Each row of this table is followed by its label. One hidden rule gives the labels. It looks at one to three of the table's principal directions, none of them among the few with the most spread.
[-0.67 -0.3  -0.5   0.51  0.25  0.31  0.26  0.16  0.29  0.61 -0.3   0.14
  0.29 -0.34  0.02  0.07  0.4   1.   -0.4  -0.57 -0.33  0.25  0.37  0.34
  0.2   0.68  0.06  0.35 -0.11  0.53 -0.29 -0.19] glue
[ 0.16  1.03  0.24  0.33  1.2   0.45  1.43 -0.6   0.1  -3.28 -1.12  1.52
  1.73 -0.39 -0.09 -0.13 -1.72 -0.45 -0.13 -1.43 -0.56  1.45 -0.24 -0.48
 -0.4  -1.52  1.84 -0.38  0.6   1.24 -0.9  -1.1 ] lamp
[ 1.17 -0.8   0.69  0.12  0.85  0.07  0.85 -1.37  0.43 -1.73 -0.95  0.66
  1.48 -0.19  0.96  1.31  1.31 -0.45  0.52 -0.26 -0.47  1.18  0.15  0.04
  0.58 -1.81  1.5  -1.51 -0.12 -0.06  0.81  0.27] pond
[ 2.09  0.09  0.02 -0.63  0.45  0.23  0.34  0.45  0.07 -0.58 -0.38  1.37
  0.46 -2.16 -0.57  0.54 -1.15  1.25  0.34 -0.52 -0.3   0.48  0.36  0.33
  1.11 -0.3   1.92 -0.52 -0.2  -0.39  1.06  1.  ] pond
[ 0.04 -0.87  1.56 -0.34  1.25  0.13  0.04 -0.43  0.34 -1.29 -0.18  0.57
  1.44  1.51  0.85 -0.05  1.27 -1.58 -0.13  0.39 -0.56  0.27 -0.33 -0.52
 -1.5  -2.33  0.3  -0.11  0.86  0.45  0.33 -0.59] lamp
[ 2.49  0.3  -0.77 -0.94 -0.96 -0.13  0.9   1.44 -0.07  1.23 -0.67  0.67
 -0.76 -2.16 -1.76  0.14 -2.77  1.61 -0.17 -1.18  0.34  0.26 -0.39 -0.35
  2.15  1.68  1.38  0.46 -0.67 -0.43  1.74 -0.15] lamp
[-0.62 -0.68  1.64  1.17  1.15  0.07 -0.25 -0.96  0.78 -1.83 -0.72 -1.14
  0.34  2.76  0.93  0.39  1.24 -1.41  0.2  -0.43 -1.38 -0.58 -0.31 -0.66
 -1.43 -0.72 -0.56 -0.35  0.04  1.53 -0.87 -1.45] lamp
[-0.63 -0.41 -0.89 -0.34 -0.72 -0.12 -1.8   0.07 -0.4   2.28  1.72 -1.11
 -0.91 -0.14  0.29  0.09  1.1   0.38  0.15  1.66  0.56 -0.83  0.47  0.64
 -0.87  0.16 -1.69  0.68 -0.46 -1.74  0.28  1.93] pond
[ 0.66  0.65 -0.02  0.14 -0.52 -0.33 -0.12  0.91  0.42 -1.24 -0.26  1.73
 -0.88  0.18 -0.55  0.62 -0.89 -1.72 -0.1   0.33  0.78 -0.34 -0.05 -0.63
  0.27  1.23  1.3  -0.67  1.47  0.91  0.01 -0.54] glue
[-4.62  0.09 -0.39  0.23 -0.41 -0.18 -1.35  0.09 -0.33  1.42  1.55 -0.71
 -0.04  2.46  0.57 -1.63  1.27 -1.64 -0.87  0.89  0.76 -0.98 -0.02  0.17
 -3.05  0.1  -3.37  2.18  1.11  0.23 -2.28 -0.51] pond
[-1.56  0.57 -1.35 -0.78 -0.35  0.04 -0.57  0.47 -0.52  1.47  0.98  0.19
 -0.12 -1.27 -0.34 -1.86 -0.38  0.65 -0.15  0.72  0.77 -0.03  0.2   0.67
 -0.31 -0.1  -0.93  1.2   0.44 -0.94 -1.06  0.35] lamp
[-0.02 -0.95 -0.21 -0.57  0.4  -0.02 -0.31 -1.29 -0.55  1.12  0.57 -0.36
  1.29 -1.2   0.9   0.66  1.95  1.59  0.55  0.76 -0.13  0.67  0.85  1.12
  0.62 -1.73 -0.57 -0.71 -1.37 -2.01  1.23  2.66] glue
[ 1.27 -0.86  1.56  1.02  1.93  0.24 -0.48 -1.98  0.98 -2.92 -1.09 -1.37
  0.74  1.48  1.2   0.95  1.17 -0.63  1.24 -0.28 -2.19 -0.06 -0.06 -0.44
 -0.73 -2.14  0.62 -1.41 -0.78  0.64 -0.31 -0.55] lamp
[-0.43 -0.1  -0.5  -0.4  -0.32 -0.01  0.74 -0.56 -0.52  0.83  0.11  0.13
  0.64 -1.27  0.41 -0.17  0.95  0.93  0.11  0.13  0.59  0.83  0.32  0.86
  1.13 -0.51 -0.06 -0.44 -0.38 -0.94  0.18  0.86] lamp
[-2.28  0.75 -0.66 -0.21 -0.2   0.43  1.22  0.93 -0.98  0.9   0.71  1.29
  1.41  0.21 -0.37 -0.69 -0.79  0.25 -1.9  -0.45  0.95  1.13 -0.09 -0.13
 -1.39 -0.13 -0.6   1.62  0.7   0.49 -0.17 -0.07] glue
[-1.06 -0.55  0.06  0.53  0.64  0.24 -1.28 -0.62  0.02 -0.17  1.01 -0.05
  0.82  1.13  0.86  1.3   1.32 -0.47 -0.25  0.71 -0.36 -0.11  0.65  0.19
 -2.27 -1.04 -0.84  0.33 -0.08 -0.34  0.13  1.71] pond
[ 0.09 -0.85  0.43  0.35  0.76  0.23 -0.77 -0.71  0.25  0.07  0.22 -0.98
  0.41  0.67  0.65  0.66  1.11  0.37  0.25  0.16 -0.96 -0.23  0.27  0.15
 -0.93 -0.87 -0.54  0.04 -0.74 -0.28  0.27  0.72] pond
[-2.17  0.37 -0.16  0.09  0.27  0.11 -0.7  -0.59 -0.91 -0.14  1.51  0.14
  1.25  1.35  0.62  0.34  0.51 -0.82 -0.74  0.94  0.45  0.37  0.32 -0.04
 -2.68 -1.64 -1.56  0.73  0.1  -0.64 -0.19  1.62] lamp
[-2.62  0.59 -1.76 -1.   -1.33  0.02  0.39  0.42 -1.52  3.12  1.66  0.14
  0.5  -1.42 -0.15 -1.33  0.17  1.3  -0.98  0.61  1.83  0.75  0.31  1.12
 -0.16  0.09 -1.88  1.58 -0.14 -1.73 -0.27  1.52] pond
[ 1.74 -0.4   0.88  0.1   0.77 -0.01 -0.77 -0.01  0.71 -0.97 -0.58 -0.68
 -0.53  0.46 -0.25  0.24 -0.62 -0.06  0.74 -0.23 -1.27 -0.8  -0.25 -0.56
 -0.06 -0.19  0.53 -0.29 -0.46  0.31  0.36 -0.48] lamp
[ 1.63 -0.62  0.72 -0.07  0.83  0.25 -0.26 -0.99 -0.39 -0.18  0.4  -0.85
  0.67 -0.23  0.84  1.08  1.35  0.94  0.51  0.99 -0.73  0.38  0.37  0.23
  0.12 -1.87  0.31 -1.29 -1.24 -1.16  1.54  1.85] glue
[ 2.19 -0.55  0.61 -0.02 -0.58 -0.37 -0.24  0.87  0.71  0.55 -0.69 -0.51
 -1.72  0.17 -0.6   0.56 -0.3  -0.12  0.44 -0.09 -0.24 -1.08 -0.37 -0.51
  1.46  1.78  0.66 -0.57 -0.2   0.38  1.05 -0.8 ] lamp
[-1.96  0.34 -1.55 -1.12 -1.22 -0.18 -0.83  0.24 -0.94  2.65  1.84 -0.37
 -0.51 -0.95  0.14 -1.75  0.79  0.01 -0.15  1.75  1.69 -0.11  0.11  0.92
 -0.51 -0.28 -1.84  1.2   0.52 -1.92 -0.77  1.01] pond
[-0.35  0.2  -0.92 -0.03  0.14  0.33 -0.23 -0.36 -0.46  0.3   0.75  0.26
  0.74 -0.95  0.19  0.45  0.01  0.85 -0.19  0.31  0.17  0.72  0.51  0.49
 -0.65 -0.8  -0.02  0.27 -0.37 -0.9   0.18  1.55] pond
[-1.47  1.58 -0.86 -0.95 -1.73 -0.24  0.39  2.2  -0.71  1.38  0.84  1.03
 -1.36 -0.35 -1.39 -2.23 -2.25 -1.01 -1.04  0.08  1.98 -0.54 -0.77 -0.26
 -0.28  1.95 -0.64  1.85  1.79  0.42 -1.26 -1.52] glue
[-2.98 -1.04 -0.09  0.98  0.57  0.05 -1.52 -2.   -0.13  0.6   1.3  -1.76
  0.81  2.24  2.08  0.53  3.8  -0.83  0.1   1.68 -0.25 -0.15  0.7   0.63
 -2.34 -1.71 -2.62 -0.05 -0.41 -0.79 -0.91  1.42] glue
[ 2.8   0.45 -0.54 -0.23 -1.43 -0.49  1.17  1.69  0.66  0.64 -1.72  0.81
 -2.18 -2.12 -1.85  0.1  -2.38  1.08  0.36 -1.4   0.45 -0.46 -0.35 -0.31
  4.01  3.69  2.11 -0.8  -0.08  0.79  0.91 -1.53] lamp
[-0.98  0.29  0.29  0.1  -0.1  -0.03 -0.35 -0.14 -0.36  0.02  0.66 -0.38
 -0.28  0.48  0.46 -0.46  0.78 -0.43  0.08  0.68  0.3  -0.41  0.11  0.34
 -0.54 -0.18 -0.81 -0.11  0.28 -0.09 -0.78  0.27] pond
[-2.44  0.07 -0.47 -0.78 -0.24  0.05 -0.65  0.47 -1.1   2.25  1.71 -0.53
  0.68  0.87 -0.06 -1.32  0.1   0.19 -1.09  0.89  0.64 -0.11 -0.1   0.07
 -2.14 -0.86 -2.5   2.06 -0.09 -1.03 -0.02  0.86] glue
[-1.53 -0.71 -0.67 -0.02 -0.6  -0.22 -0.21 -0.31 -0.38  2.38  0.5  -0.68
  0.15 -0.29  0.31  0.24  1.47  1.37 -0.17  0.12  0.36 -0.08  0.63  0.91
  0.64  0.73 -1.62  0.32 -1.01 -0.97  0.4   1.36] glue
[-1.54  2.01 -2.26 -0.89 -1.83 -0.04 -0.67  1.99 -1.1   2.16  1.88  0.42
 -1.74 -1.2  -1.44 -2.28 -2.5  -0.12 -0.92  1.15  2.09 -0.46 -0.35  0.05
 -0.8   1.66 -1.11  2.1   1.24 -0.79 -1.33 -0.1 ] pond
[-0.01  0.94 -2.63 -2.1  -2.17  0.15  2.24  2.1  -1.73  5.4   0.34 -0.22
 -0.44 -4.66 -2.29 -2.75 -3.03  4.89 -1.07 -1.49  1.62  1.12 -0.33  1.2
  3.5   2.28 -0.63  2.35 -1.61 -1.96  1.    0.26] lamp
[ 3.61 -0.44  1.46  0.24  1.32  0.65  1.46 -0.51  0.32 -1.54 -1.59 -0.6
  0.58 -1.5   0.05  0.95 -0.5   2.34  0.79 -1.63 -1.9   0.66 -0.02  0.17
  2.06 -0.72  2.4  -1.6  -1.63  0.46  1.29 -0.08] pond
[-0.53 -0.86  0.46  0.26 -0.74 -0.8  -2.15  0.39  0.87  0.92  0.46 -0.78
 -2.1   1.87  0.28  0.16  1.69 -1.96  0.66  1.47  0.27 -2.22  0.07 -0.18
 -0.35  1.62 -1.38 -0.16  0.77  0.1  -0.39 -0.28] glue
[ 1.55  1.    1.41  0.21  1.39  0.22  1.14 -0.33 -0.19 -3.85 -0.96  1.73
  1.57  0.3  -0.27  0.98 -1.89 -0.64 -0.04 -0.91 -0.78  0.96 -0.14 -0.97
 -0.25 -1.64  2.12 -1.35  0.16  1.14  0.64 -0.06] glue
[-0.82  0.4   0.12  0.64  0.36 -0.01  0.05 -0.36  0.31 -1.17 -0.49 -0.43
 -0.12  1.11  0.07 -0.63 -0.32 -0.83  0.03 -0.32 -0.41 -0.15 -0.34 -0.52
 -0.56  0.   -0.27  0.08  0.33  1.01 -1.28 -1.51] lamp
[ 1.56 -0.11 -0.2   0.97 -0.54  0.05  0.22  0.82  0.68  0.21 -0.78  0.3
 -1.43 -0.75 -0.48  1.57 -0.21  0.95  0.05 -0.72 -0.19 -0.48  0.46  0.14
  1.84  2.79  1.38 -0.96 -0.25  0.99  0.62  0.  ] lamp
[-0.89  0.49 -1.78 -0.93 -1.59 -0.22 -0.03  0.83 -0.83  2.98  1.01 -0.41
 -0.88 -1.46 -0.78 -1.25 -0.72  1.07 -0.4   0.52  1.45  0.04 -0.11  0.5
  0.77  1.15 -1.22  1.26 -0.24 -1.47  0.07  0.52] lamp
[-1.7   0.16 -0.31  0.14 -0.26 -0.05 -0.55  0.46  0.56 -0.25  0.16  0.71
 -0.43  0.5   0.08 -0.86  0.18 -1.5  -0.14 -0.02  0.51 -0.56 -0.07  0.18
 -1.09  0.67 -0.31  0.93  1.63  0.83 -1.83 -1.16] glue
[ 0.64  0.09  1.08  0.49  0.89  0.14  0.33 -0.47  0.6  -2.41 -0.9   0.67
  0.38  0.11  0.37  0.45  0.06 -0.61  0.57 -0.71 -0.74 -0.02  0.11  0.04
  0.15 -0.43  1.31 -1.02  0.46  1.1  -0.7  -0.58] glue
[ 0.01 -1.12  0.4  -0.42  1.27  0.42 -0.04 -1.93 -0.39 -0.47  0.49 -0.45
  2.72  0.    1.25  1.16  1.37  0.56  0.17 -0.01 -0.82  1.41  0.32  0.42
 -1.66 -3.66 -0.37  0.14 -1.29 -1.64  1.18  2.14] glue
[-0.34  0.52 -0.38 -0.07 -0.24  0.17 -0.52  1.16  0.08  0.84  0.5  -0.37
 -1.34  0.13 -0.4  -1.7  -0.32 -0.28 -0.29  0.89  0.27 -0.79 -0.35 -0.2
 -0.34  0.87 -0.3   0.7   0.99  0.5  -1.07 -1.32] glue
[ 1.46  0.1   0.86 -0.85  1.43  0.44  0.51 -1.31 -0.98 -1.54  0.42 -0.05
  2.26 -0.49  0.57  0.31 -0.24  0.59  0.24  0.45 -0.71  1.46 -0.1  -0.17
 -0.89 -3.97  0.63 -0.7  -1.06 -1.42  1.42  1.7 ] glue
[-0.82  1.09  0.62  0.56  0.17  0.15 -0.77  0.92 -0.32 -1.33  0.95  0.51
 -0.34  2.01 -0.35  0.21 -1.33 -1.68 -0.86  0.4   0.12 -0.74 -0.23 -0.95
 -2.64  0.23 -0.44  0.74  1.05  1.15 -0.64 -0.2 ] lamp
[-0.68 -0.99  2.17  1.23  1.41 -0.24 -2.01 -1.49  0.98 -2.78  0.14 -1.16
  0.25  4.33  1.47  1.39  1.92 -3.31  0.62  0.82 -1.45 -1.34 -0.18 -1.05
 -3.36 -1.74 -1.19 -0.52  0.41  1.01 -0.66 -0.35] pond
[ 0.27 -0.7   0.82 -0.02 -0.14 -0.22 -0.74  0.28  0.32  0.8   0.08 -1.31
 -0.84  1.29 -0.08 -0.06  0.24 -0.3   0.17 -0.06 -0.52 -1.16 -0.39 -0.34
 -0.46  0.56 -1.03  0.58 -0.41  0.11  0.26 -0.5 ] pond
[ 0.   -0.12  0.16 -0.16 -0.3   0.31  1.32  0.34 -0.93  1.82  0.13 -0.94
  0.55 -0.26 -0.23 -0.01 -0.2   2.06 -0.88 -0.86 -0.07  0.61 -0.16  0.16
  0.6   0.29 -0.7   0.6  -1.42 -0.29  1.16  0.41] lamp
[-0.14 -0.95  0.77  0.29  0.89  0.09 -0.17 -0.75  0.36 -0.02 -0.49 -1.08
  0.66  0.85  0.48  0.12  0.91  0.56  0.26 -0.52 -1.22 -0.18  0.03  0.
 -0.28 -0.76 -0.63  0.06 -0.93  0.14  0.18 -0.16] lamp
[ 0.7   1.46 -1.16 -1.18 -1.18 -0.11  0.99  1.4  -0.83  1.08  0.1   0.56
 -0.84 -1.99 -1.57 -1.76 -2.81  0.86 -0.37 -0.2   1.21  0.37 -0.64 -0.22
  1.5   0.98  0.49  0.72  0.23 -0.52  0.07 -0.75] lamp
[ 0.13 -0.27  1.93 -0.01  1.65  0.09 -0.37 -1.19  0.08 -3.05  0.04  0.78
  1.82  1.54  1.06  0.81  0.82 -1.81  0.41  0.32 -0.84  0.22  0.05 -0.38
 -2.01 -3.03  0.45 -0.85  0.51  0.28  0.08  0.64] lamp
[-2.25  0.8  -1.59 -0.25 -0.92  0.05  1.07  0.25 -1.02  1.4   0.59  0.99
  0.86 -1.02 -0.25 -0.56 -0.33  0.77 -1.12 -0.19  1.46  1.23  0.29  0.53
  0.17  0.4  -0.67  0.87  0.21 -0.47 -0.34  0.6 ] lamp
[-2.05  0.41 -1.17  1.04  0.31  0.32  0.14 -0.09  0.58 -0.59 -0.35  1.09
  0.13 -0.43  0.44 -0.49  0.91 -0.17 -0.29 -0.03  0.22  0.41  0.68  0.6
  0.    0.84  0.46 -0.15  1.3   1.25 -2.07 -0.85] glue
[ 0.59 -1.07 -0.4   0.7  -0.98 -0.3   0.64 -0.05  0.96  1.5  -1.34 -0.96
 -1.32 -0.38  0.03  0.65  1.22  0.81  0.4  -0.94 -0.07 -0.33  0.03  0.37
  2.6   2.56  0.22 -0.62 -0.61  0.52  0.21 -1.14] pond
[ 0.    1.44 -0.73 -0.4  -0.72  0.27  0.86  1.92 -0.59  0.63  0.22  1.18
 -0.66 -1.3  -1.41 -1.16 -2.51  0.82 -0.98 -0.59  0.82  0.1  -0.24 -0.12
  0.46  1.66  0.67  1.    0.75  0.66 -0.37 -0.71] lamp
[-0.94 -0.79 -0.6   0.48 -0.46 -0.42 -0.23 -0.82  0.64  0.03 -0.32  0.7
  0.22  0.19  0.72  1.34  1.75 -0.96  0.25  0.1   0.56  0.25  0.55  0.41
  0.38  0.47  0.   -0.62  0.39 -0.1  -0.06  0.51] lamp
[-1.65  0.65 -0.54 -0.97  0.02 -0.08  0.6   0.22 -0.67 -0.23  0.49  2.13
  1.47 -0.56 -0.02 -1.12 -0.19 -0.9  -0.7   0.6   1.26  1.07  0.05  0.09
 -0.62 -1.38  0.12  0.46  1.4  -0.33 -0.36  0.17] glue
[-1.26  0.03  0.57  1.39  0.57  0.08  0.07 -0.4   0.55 -1.62 -0.52  0.56
  0.21  1.39  0.69  0.8   1.14 -0.97 -0.18 -0.27 -0.38 -0.18  0.46 -0.03
 -0.51  0.57  0.2  -0.81  0.73  1.68 -1.07 -0.58] glue
[-0.23  0.17  1.13 -0.29  1.66 -0.03 -1.6  -0.47  0.63 -2.99  0.22  0.54
  0.64  2.02  0.37 -1.06 -0.36 -3.01  0.52  1.18 -0.83 -0.62 -0.55 -1.16
 -2.99 -2.8   0.1   0.27  1.61  0.55 -1.21 -1.12] lamp
[-3.8  -1.73  0.27  0.9   1.05 -0.02 -2.14 -2.35  0.22  0.53  1.34 -1.53
  1.48  2.52  2.44  0.76  4.53 -0.94  0.32  1.39 -0.66 -0.45  1.05  1.04
 -3.09 -2.2  -3.13  0.37 -0.42 -0.89 -1.16  1.95] lamp
[ 0.26 -1.75  0.43  1.38 -0.01 -0.56 -1.33 -1.37  1.66 -0.35 -0.99 -1.48
 -1.1   1.77  1.03  1.92  2.5  -1.17  1.2  -0.04 -0.97 -1.18  0.32 -0.02
  0.44  1.16 -0.45 -1.13 -0.52  0.48 -0.12 -0.38] lamp
Here are more rows. What is the label of each one?
[ 0.23  1.46 -0.9  -1.15 -0.72  0.13  0.92  1.69 -0.77  1.06  0.2   0.83
 -0.67 -2.14 -1.48 -2.34 -2.57  1.21 -0.46 -0.27  0.93  0.2  -0.46  0.11
  1.23  0.92  0.52  0.95  0.58 -0.12 -0.5  -0.9 ] ~ glue
[-1.1   0.45 -1.73 -0.86 -1.25  0.18  0.4   1.37 -0.75  3.4   0.77 -0.24
 -0.65 -2.13 -1.02 -1.73 -1.07  2.29 -0.74 -0.39  1.    0.07  0.07  0.93
  0.91  1.67 -1.    1.89 -0.34 -0.89 -0.31  0.2 ] ~ pond
[ 2.01  0.15 -1.09 -0.36 -0.44  0.24  0.03  1.18  0.55  1.27 -0.6  -0.03
 -1.6  -2.97 -1.09 -0.78 -1.34  2.26  0.62 -0.65 -0.23 -0.43  0.16  0.72
  2.42  2.03  1.46  0.11 -0.32 -0.18 -0.13 -0.42] ~ pond
[ 0.9  -1.41  1.21  0.24  0.65 -0.43 -1.94 -0.96  0.88 -0.42  0.06 -1.32
 -0.71  1.65  0.98  0.83  2.23 -1.24  1.25  1.39 -0.99 -1.4   0.15 -0.18
 -0.5  -0.79 -0.62 -1.07 -0.31 -0.44  0.47  0.49] ~ glue
[-2.95 -1.08 -0.08  0.34  0.89 -0.09 -0.95 -2.    0.29 -0.18  0.4  -0.74
  1.64  1.6   1.64 -0.2   2.78 -1.11  0.27  0.64 -0.36  0.29  0.36  0.49
 -2.01 -2.26 -1.95  0.41  0.04 -0.56 -1.24  0.42] ~ lamp
[-3.03  1.3  -1.99  0.35 -1.42 -0.3  -0.81  1.1  -0.33  0.96  1.22  1.58
 -0.99 -0.03 -0.48 -0.47 -0.41 -1.19 -0.93  0.94  1.97 -0.39  0.55  0.29
 -0.87  2.15 -0.95  0.96  1.77  0.28 -1.63  0.31] ~ lamp
[ 1.39  1.33 -1.13 -0.98 -1.16  0.15  1.85  1.62 -0.98  1.02 -0.14  1.65
 -0.1  -2.92 -1.65 -0.29 -2.94  1.95 -0.8  -1.07  1.21  1.11 -0.14  0.15
  2.15  1.44  1.57  0.32 -0.17 -0.35  1.18  0.39] ~ pond
[ 1.88  1.19 -0.03 -0.5  -1.53 -0.53 -0.16  1.79  0.22 -0.38 -0.13  0.68
 -2.56 -0.35 -1.48 -0.46 -2.59 -1.54  0.23  0.08  1.09 -1.16 -0.85 -0.84
  0.98  2.35  1.11 -0.01  1.26  0.57 -0.14 -1.46] ~ glue
[-1.47 -1.22 -0.3   0.21  0.63  0.15 -0.31 -2.11 -0.24  0.17  0.75 -0.13
  2.13  0.35  1.91  1.41  3.31 -0.22  0.06  1.02  0.09  1.27  0.83  0.87
 -1.23 -2.65 -0.81 -0.55 -0.47 -1.43  0.47  2.24] ~ pond
[ 0.19  0.05  0.61  0.52  0.35  0.09  0.69  0.01  0.52 -1.35 -0.93  0.55
  0.17  0.28  0.01  0.27 -0.24 -0.42  0.02 -1.01 -0.41  0.07 -0.1  -0.19
  0.27  0.41  0.9  -0.37  0.45  1.27 -0.51 -1.1 ] ~ pond
[ 2.03  0.3   0.33  0.83 -0.11  0.05  1.72  0.29  0.49 -1.1  -1.84  0.32
 -0.61 -0.77 -0.58  0.87 -0.97  0.94  0.14 -1.56 -0.49  0.41 -0.14 -0.33
  2.68  1.84  2.05 -1.49 -0.44  1.47  0.52 -1.34] ~ glue
[ 0.95 -1.5   1.82 -0.12  0.9  -0.5  -1.06 -1.65  0.79 -1.95 -0.25 -0.03
  0.75  1.82  1.49  1.47  2.52 -2.53  1.2   1.13 -0.59 -0.34 -0.01 -0.35
 -0.88 -2.44  0.23 -1.6   0.33 -0.46  0.84  0.59] ~ pond
[ 0.72 -0.47 -0.63 -0.65 -1.37 -0.18 -0.04  0.48 -0.59  2.95  0.7  -1.59
 -0.96 -0.36 -0.48  0.09 -0.19  1.17 -0.24  0.19  0.55 -0.22 -0.38  0.05
  0.65  0.92 -1.18  0.88 -1.29 -1.43  1.45  0.67] ~ pond
[ 3.25 -0.13  1.09  0.12 -0.15 -0.43 -0.04  0.03  1.05 -2.46 -1.19  1.1
 -1.12 -0.31 -0.15  1.75 -0.46 -1.63  1.21 -0.18 -0.12 -0.49 -0.14 -0.51
  1.49  0.68  2.58 -2.04  0.7   0.63  0.81 -0.41] ~ glue
[-1.61  0.11  0.88  0.82  0.12 -0.29 -0.95 -0.18  0.62 -1.3  -0.03 -0.6
 -0.78  2.52  0.37 -0.37  0.41 -2.25  0.19  0.03 -0.29 -1.31 -0.33 -0.52
 -1.67  0.5  -1.13  0.33  0.98  1.35 -1.82 -1.51] ~ pond
[-1.53  0.5  -1.55  0.2  -0.47  0.27  0.39  0.02 -0.7   1.41  0.64  0.36
  0.37 -1.39  0.05 -0.12  0.34  1.59 -0.59  0.15  0.76  0.81  0.75  0.92
  0.46  0.58 -0.46  0.27 -0.31 -0.58 -0.32  1.22] ~ glue
[ 1.   -0.69  1.27  0.43  1.15 -0.06 -0.01 -1.78  0.51 -2.4  -0.79 -0.37
  1.02  0.89  1.08  1.19  1.21 -0.94  0.99 -0.12 -1.07  0.36  0.03 -0.19
 -0.2  -2.01  0.69 -1.52 -0.45  0.03  0.27  0.19] ~ pond
[-1.14 -0.38  1.45  0.29  1.16  0.13 -1.11 -0.13  0.39 -1.53  0.53  0.39
  0.66  2.38  0.83 -0.03  1.15 -2.15 -0.21  0.81 -0.55 -0.7  -0.03 -0.46
 -2.77 -1.47 -0.56  0.3   1.26  0.92 -0.76 -0.33] ~ lamp
[-1.82  0.15  0.03 -0.76  0.64 -0.04 -0.55  0.12 -0.32 -0.02  0.74  0.88
  1.09  0.6   0.15 -1.49  0.24 -0.94 -0.42  0.94  0.31  0.09 -0.02 -0.13
 -1.65 -1.65 -0.88  0.91  1.02 -0.24 -0.64 -0.05] ~ glue
[-1.27  0.01 -0.85  0.74 -0.52 -0.13 -0.71  0.27  0.69  0.29 -0.03  0.39
 -0.96 -0.06  0.03  0.18  0.49 -0.41  0.08 -0.13  0.35 -0.65  0.5   0.5
  0.03  1.83 -0.19  0.23  0.77  0.65 -1.34 -0.27] ~ pond
[-1.87  1.26 -2.71 -0.43 -0.62  0.42  1.12  0.15 -1.15  1.29  0.8   2.11
  1.23 -3.45 -0.18 -0.65 -0.28  2.05 -0.81  0.23  1.69  1.99  1.09  1.5
  1.09  0.01  0.57  0.22  0.38 -1.13 -0.58  1.85] ~ glue
[-0.21  0.23 -0.89  0.02 -1.32 -0.33  0.03  1.13 -0.02  1.67  0.01  0.09
 -1.26 -0.36 -0.97  0.12 -0.98  0.47 -0.46 -0.43  0.76 -0.53 -0.03 -0.04
  0.93  2.52 -0.41  0.66 -0.08  0.11  0.27 -0.19] ~ lamp
[-3.78 -0.29  0.31  0.13 -0.24 -0.46 -1.32  0.42  0.37  0.82  0.7  -0.52
 -0.46  3.08  0.31 -1.84  1.08 -2.56 -0.61  0.66  0.43 -1.46 -0.49 -0.45
 -2.6   0.45 -2.81  1.94  1.63  0.97 -2.15 -1.89] ~ lamp
[ 1.74 -1.18  0.6   1.12  0.07 -0.2   0.    0.02  1.56 -0.6  -1.65 -0.08
 -0.99  0.59  0.04  1.82  0.77 -0.24  0.5  -0.95 -0.94 -0.64  0.1  -0.38
  1.51  1.97  1.33 -1.18 -0.17  1.37  0.68 -1.07] ~ lamp
[ 0.28 -0.6  -0.23  0.06 -0.01 -0.21 -1.12 -0.7   0.12  0.16  0.57 -0.43
 -0.02  0.51  0.53  1.08  1.04 -0.59  0.37  1.05  0.01 -0.14  0.27 -0.05
 -0.68 -0.74 -0.43 -0.36 -0.34 -0.98  0.71  1.28] ~ lamp
[-1.42  0.29 -1.24 -0.42 -0.15  0.16 -0.15 -0.28 -0.51  0.59  0.93  0.75
  0.86 -0.85  0.32 -0.41  0.41 -0.01 -0.36  0.73  0.89  0.86  0.36  0.57
 -0.84 -1.02 -0.36  0.61  0.5  -0.97 -0.43  1.03] ~ pond
[ 0.95 -1.17  0.96  0.27  0.89  0.37  1.1  -1.44 -0.28  0.21 -0.54 -1.35
  1.48  0.1   1.06  1.09  1.83  1.67  0.13 -0.47 -1.11  1.04  0.16  0.34
  0.76 -1.65  0.03 -1.02 -1.86 -0.53  1.51  0.88] ~ lamp
[-1.77  0.1  -0.59 -0.27 -0.35 -0.36 -1.14 -0.12  0.39 -0.05  0.55  0.4
 -0.56  0.46  0.41 -1.25  0.93 -1.97  0.37  1.21  0.84 -0.59 -0.02  0.22
 -0.91 -0.21 -0.76  0.41  1.63 -0.16 -1.76 -0.68] ~ pond
[-1.92  0.45 -1.98 -0.6  -1.59 -0.48 -0.74  0.24 -0.47  2.47  0.99 -0.4
 -1.09 -1.13 -0.42 -1.3  -0.1   0.34  0.09  0.69  1.49 -0.38  0.18  0.78
  0.49  1.29 -1.7   1.1   0.08 -1.4  -0.99  0.52] ~ lamp
[ 3.62 -0.46  1.25 -0.55  0.48  0.23  0.71 -0.15 -0.02 -0.81 -0.62 -0.64
  0.35 -0.56 -0.36  1.18 -1.3   0.89  0.47 -0.93 -1.04  0.4  -0.59 -0.57
  0.64 -1.12  1.48 -0.54 -1.39 -0.52  2.16  0.37] ~ glue
